Each path below is one point turned by a fixed rotation once a step. After each direction that follows a path, write how fast that rotation turns it, in deg/step (0 if it stays still).
Each turn is a multiple of 5 degrees from 10 to 175, or 0.
Each row of a path follows its step; steps can be skipped.
Path 1:
step 7: [  3  17  13  12   1  -9  -7   2  13  -2   2   5 -10   1   8  -6  12  14
   0   6  -1  -2  10  11   3  14 -11  17  26  -4 -11  -2  -3  -3   3  10
   6  13  16   2  -5   1  -8 -14  13 -24 -10   9   2   9  -8  -5   3  -2
  -4 -20  -4  18   5  -1   8   6  -6]
step 10: [  0  10   0  -5 -16   5 -16  19  10  -2 -12   1  -3  -3  -3  -9 -16   4
  -4  18  -4   7   8  -8  -4   7  10   1  19  -5  -5 -10   8   4  -6  11
 -13 -22  10  -2 -11 -15 -24  17  -1  -3   3  -9  -7 -10  -5   0  12   7
  -1 -12  17   2  -1  -4  -8   1  -4]
step 13: [  1  -4 -15   1 -19 -12   6  -1   1  -5  21 -10  -5  11 -19 -11 -18  -7
  10   6   8  11   3  -4   6  10  -9   2  -7  -3  -1  -6   3  -6 -10  -9
   8   6  16 -13  -2   0   1   4 -14   7 -12   3 -10   6  -6   5 -10   3
  23 -16  21  -5 -16  -7  -8   3   2]
step 23: [-12  14  -4  19   6   1  -2  15   5 -17  -7  -7 -24   2  -7   9   2  10
   9  -1   3   1   3  -2   1  10  -7  13   7   7 -10   4  17   5 -24   0
   3   5   0  -1   8 -11 -11   6   5 -12  -5  -6   5   4   4 -14   8   3
   6 -14  13  19   0  14   5  16 -13]
step 26: [-10   3  -1   8  -7  -3 -18   3  -6   6  21   0  -7 -11  -6  -8  -7  14
   8   8  -8   7 -14  -9  -2  -1 -15  -3  14 -19 -14 -12   6  -3  -4  21
  -9 -18  16  -6 -10   2  -3  -4 -12  -9   2  -3   1  12   4   3   4  -1
  -4  -1  18  -8  -7   4 -18   3 -16]
step 27: [-19  -5 -11   3  -5  19 -15  -2   0 -16   1   5  10   2   0  -9   0 -16
 -12  14  16  -7   8  -1   5  15  -1  -1  11  -1  -2 -22  18  23  21  -4
   4   2   6  11  -5   7  10   3   2  -9  -1  14  -7   1   1  12   4   4
   2 -12   9   3   8  -1  -1  -9   6]
step 28: [ -1  11 -13   5  -8  -1 -14   9   3   3 -11  -9 -11 -18  11  13  -8  -9
   5   7  -6  -3   1  -3 -10   6 -11   9  11 -10   0   7  -5   5  -6  11
  20  -4   2  12   7  -4  -1  23   7   7   7  -7  13  19 -12   3   7   9
  -8 -15  17   1   7  10  12   1 -18]
[-2 -1 -1  4  6  1 -5 -1  2 -3 -7 -1  2  2  0 -1  0  1  1  2  2 -5 -4 -1
  1  1 -3 -1 -2  0 -1  0 -1  1  1  0  7  4  0  7  1  4 -5  0  2 -1  0  0
 -1  1 -1 -2  0 -2 -2  1 -1  0 -1 -1  0  4  1] : 90
[ 4  0  1  1  3 -4 -1  1 -1 -4 -4  0 -3 -6  5 -1  3  2  2 -2 -3  1 -2 -1
  1  2 -2  0  1  0  3  3 -1 -4  1  2 -4  1  2  2  0 -1  4  0  2 -2  3  0
  2  4  2 -3  3  0 -2  1  5  2  1 -4 -3 -2 -2] : 155
[-1 -2  4  2 -2  0 -4  0 -1 -1 -1 -1  6  0 -1  1  0  1 -3  2  1 -2 -7  3
  1  1  2  0 -1 -3  1  2  2  5  1  1  0 -4 -2  0 -2 -3 -1 -2 -1  4  3  1
 -1  1 -1  6  1  2 -2 -1  6 -5  3 -2 -1 -3 -2] : 45
[ 1  6  0 -1 -3 -4  2 -3 -3 -2 -3  1  2 -4 -2  0 -4 -4 -1 -1 -2 -4 -1 -3
  4  5  2 -1  2  2  1  1 -4  0 -4 -2 -4 -1 -3  2  0 -3 -5  0  2  1  1  0
 -5 -3  1 -3  0 -1  0 -1 -2 -1 -2  2  0  0  2] : 35
[-2  1  0  0 -2 -3  3  3 -4  2  0 -5 -1  0  2  1  0 -2  1 -5  5 -2  1  0
 -1 -1  4  4  1  1 -5  3  2 -4  4  2  1  2 -2  2  1 -1  1  1 -3  2 -3  5
 -4  1 -2  0 -2 -3 -2  1  4  2 -3 -5  4  1 -2] : 45
[ 1 -2 -3 -3 -1  1  1 -1 -2  3 -3 -2 -4 -2  5  2 -3 -1 -6  2  0  2 -3 -1
 -1 -1 -2 -1  0 -3  4  0  5  0  1  5  2  0  1  5 -5 -2  0  4  1 -1 -3  0
 -2 -3  1  1  1 -1  2 -2 -3 -1 -1  1  0 -6  2] : 40
Path 2:
step 0: [-16  -6   8  -1   5  -9 -21  11 -16  -2 -16  -9  -5   7  10  -3  17  14
   5   6   1  16   4   2 -19  -3  -1   8  -6   0   4   4  18   4 -13   3
  -4   4 -17   2 -11  10  13  14 -13   6  -2  12  -9   8  10 -12  -1 -12
   9 -13   1  -4   2 -12   6   2 -10]
step 8: [ -2 -23   3   3 -12   4  -1   7  -5  10 -19   0  -9   7   9   6  20  -4
  -4  -7  -5   7  -3   3 -11   6  10  13   6  -6   6   4   6 -17  -5 -16
   7   1 -20  -6  -4   4  -8  -1  -2  14   3  10  -9   4   3  -8  -8  -9
   8  -3  12  -6   9 -13   7  19 -27]
step 10: [  0 -13  -8  -9 -19 -11  17  -3  -4 -14  19  -3  -6  -2  19  23  13   8
 -11  -2  -4  21  -3   5   6  -3  -4  -8   9 -17  21  -3   3   2  -5  -7
   3 -10  -8  -1  -7  -1   7   1  -7 -14  -2   9   4  -8   7  -1  -9  -5
  -7  -5   4   6  -4 -11   6  17 -11]
step 11: [  5  -6   3  10   5  26  -3  -1  -3   9 -21  -8  -4   8  14  -4  -4  10
   5   3  -7  -1  14   3  -7  15   1  17   5  -8  10  16   7  -7   1 -18
   7 -11 -15   6 -23   1  -1  -5 -13   6  -9   3   8  -6   0 -13  -1  -5
  -5  -8   3  -1   4   3  11  18 -14]
step 12: [  2 -10 -11   8  -8  -2   5  12   2 -10  -1  -3  -6 -10  14   6  -8   4
  14 -17 -10  -2   1  11  10 -21   1  -4  17  -7   0   6  10  20  15  10
 -12   1   1   4  -8 -14  -4   7   3   1   1  26  16   3   5   7   8   4
  -9  -3   6  10   9  12   2  16 -14]
step 18: [  7  -1 -17   4 -15   3  19  11  11 -10   7  -4  -8  -9  16   5  -5  -3
   7   6   2  22  -8  22  11  -1  10 -18   2  -1   7   2 -11   4  -6   7
   8  -3 -12 -10 -22  -6 -15   4  -4   4   5   2   6 -19  -3   2  -3   2
  -2   2 -12   4   1  -7   6  10 -20]
step 30: [-11  -7   2  -1   9   9  -8  -3  -6  17 -19  24  -8 -10   6  -7   5  -1
   6   9   0   5   0   5  -2  15  -1  23  -6  13   0  -8   7  10   8   6
  19   3  -4  -7 -18   2 -18   8 -19  -8  10   4   0  11  -4   3  10  -6
  -2  -7   8  -7   3 -10  14 -11  -4]
[ 3 -4 -1  2  1  0 -6  2 -1  1 -3 -4  2  5  0 -3  1 -4 -2 -5  4 -4 -1 -3
 -2 -4 -2 -1  4 -1  2  2  0 -2  2  3 -2 -1  0  3 -1 -3 -1  3 -6  1  0  0
  2  1  2 -1  0  3  2  1 -1 -2 -3  0 -2  0 -3] : 90
[ 3 -2  0 -3 -1  2  4  0  1  0  2 -3 -1  1  3  0  1 -3  5  3 -2 -3 -4  1
 -2 -5 -3  1  3  0 -3 -7  0  3  0  3 -1 -6  1  4  3  0 -1  0  1 -1  0  1
  5 -2 -1  3  2 -3 -1  2  1  3  2 -4 -2 -2  3] : 135
[ 0  3  2 -3  2  6 -4  4 -4  2  1  1 -1  1  1  3  2 -2  2  0  2  1  1 -1
 -1  1 -4  1 -1 -1  0 -1  2  1  0  1 -1 -1 -1  2 -3  0 -2 -5  3  0  2 -5
 -3  2  2 -2  2  3  3  0  5 -5  3 -3  0  6  1] : 130
Path 3:
step 0: [  6  -4  -1   6  -4  -4   3  -4   2  -1  19 -12  -5   5 -13  19   7  14
  -4 -10   5 -13  -6   3 -15  -4  14  -7 -19   7  -4   0  14   2  17  -3
  -2   0   2 -27 -17  15 -13   8  15  -8   3   8  -5  -9  -5  11   2  12
  -2 -15  -8  -9   5   8   3   8   0]
step 8: [  9  -1   8  -4  -3  -4   0  18  14   1 -13  13 -10   7  13   4   6  15
   1 -23  -3 -26   0  -1   0   6  -9   6  -2  -6 -11   2   4   6  -3  -5
   8  -5   4 -15 -16 -12   3  12  -8  18  -4   2 -16   1  -6 -10  -2  10
  -6  -8 -22   1 -10  -4   6  13   8]
step 16: [ -1 -10  14 -12   9  13   9  11   2  -4 -16   4 -14   3  12   9  11   0
 -11  -3   2  13  28 -20  -3  -4  -3  -6 -26   4  -8   7  16   4  -1 -16
   9   1 -11   1  -7  -5   6   3   3 -10  -9  -5   0   4  -2   4   5   0
   2  -8  -5  18   0   5 -10 -10   8]
step 18: [ -7  -6   0  -1 -13  -1  -3   0   4 -10   8  -8  -9  -4  -3   3   0  -8
   7  19  -3  -8  14 -20 -17  11   1   6   4  -6   5 -10 -23 -20  13   4
  -8  17 -11  -2 -13  -1  -9   5  32  -5   1   8  -2   8   7   1   3  12
  -3  -4   1   3   4  11   3  -5  11]
step 26: [  7  -7  -6  -3  -3   3 -22  -4   8  -6   3   5 -12  -1  -7  11  16  12
  19  -2  -4  -8  -2  15   2  23  -5   4  13  -2  -2  -9 -23  -6   1  -2
   5 -15  -8   2  -8  -5   1   2 -10  16   2   3  14   6   3  -3  -1   8
  -9  -2   0  30  10   5   5  -7  -5]
step 27: [  0  -6  -1  -6   6  -4  -9  -2   6  -8 -10  -3   2   4  -1  -8  -3   3
   3   5   3  15  15   0   1  -3  -5  -3   2  -1  21  15 -12  10   5   7
  29  14   8 -11  19   7   6   7 -16   3   2   0  21 -10  11 -14 -19 -11
 -13   1  10  -9   5  -8 -14   1  -3]
step 32: [  4 -12   2   5   0   2   2 -11  -5 -17  -3  -1   7  -4   2  -1  -1   9
 -10  -7 -11   2 -12  10   2  -3  -7   4  -3   6  -7   8  -7  20  20 -10
   5  -9   1  -3  15   5   6   4 -17 -13 -14  -2  10  -7 -17  -1 -26 -23
   5 -23   4   4   1 -11   1  -7  -9]
[ 0 -3  2  1  1  5 -1  4  7  2 -2 -1  1  0  1 -3  2 -5  1  2  2  6 -1  0
  1 -2  1 -3  5  3 -2  1  3  0 -4  3  3 -1  1 -2  2  1 -2 -4  2 -2 -2 -1
  4 -1 -4  1 -1  1 -2  2 -2  1  1  0 -3  4  2] : 100
[-3  1 -2 -2  0 -3 -5 -1  1  2 -2 -5  4  0 -3  4  0 -1  2  7 -2  3  3  1
  0  1  1  1  1  0  1  0 -1  3  3 -5 -1 -2 -1  2  0  4  0  3 -1  2 -2 -1
  4 -1  1  0 -1  2 -5  1 -1  3 -3 -2 -2 -3 -4] : 10
[-2 -2  1  1 -3  4 -1  2  0  1  4 -1 -2  4 -2 -2  2  1  2  0  6  3 -3 -3
 -1  5 -2  3  2  0  2  2  0 -3  5  3 -3 -3 -4  1  2  2 -3  2 -4  2  2  0
 -1 -4  2 -1  3  0 -4 -1  1 -2  0 -2 -1  0  3] : 85
[-1 -4  2  1  1  4 -1 -1  0  0 -9 -1  2  3  0 -1  4  1  0 -1  1  1  3  2
 -2 -2  3  0  2 -1  2 -1 -1 -3  1  1 -1  4 -1  6 -3  0  1  4  2  1  0  1
 -3  4 -4 -4  5  2  3  0  4  0 -4  0 -1  0  2] : 10
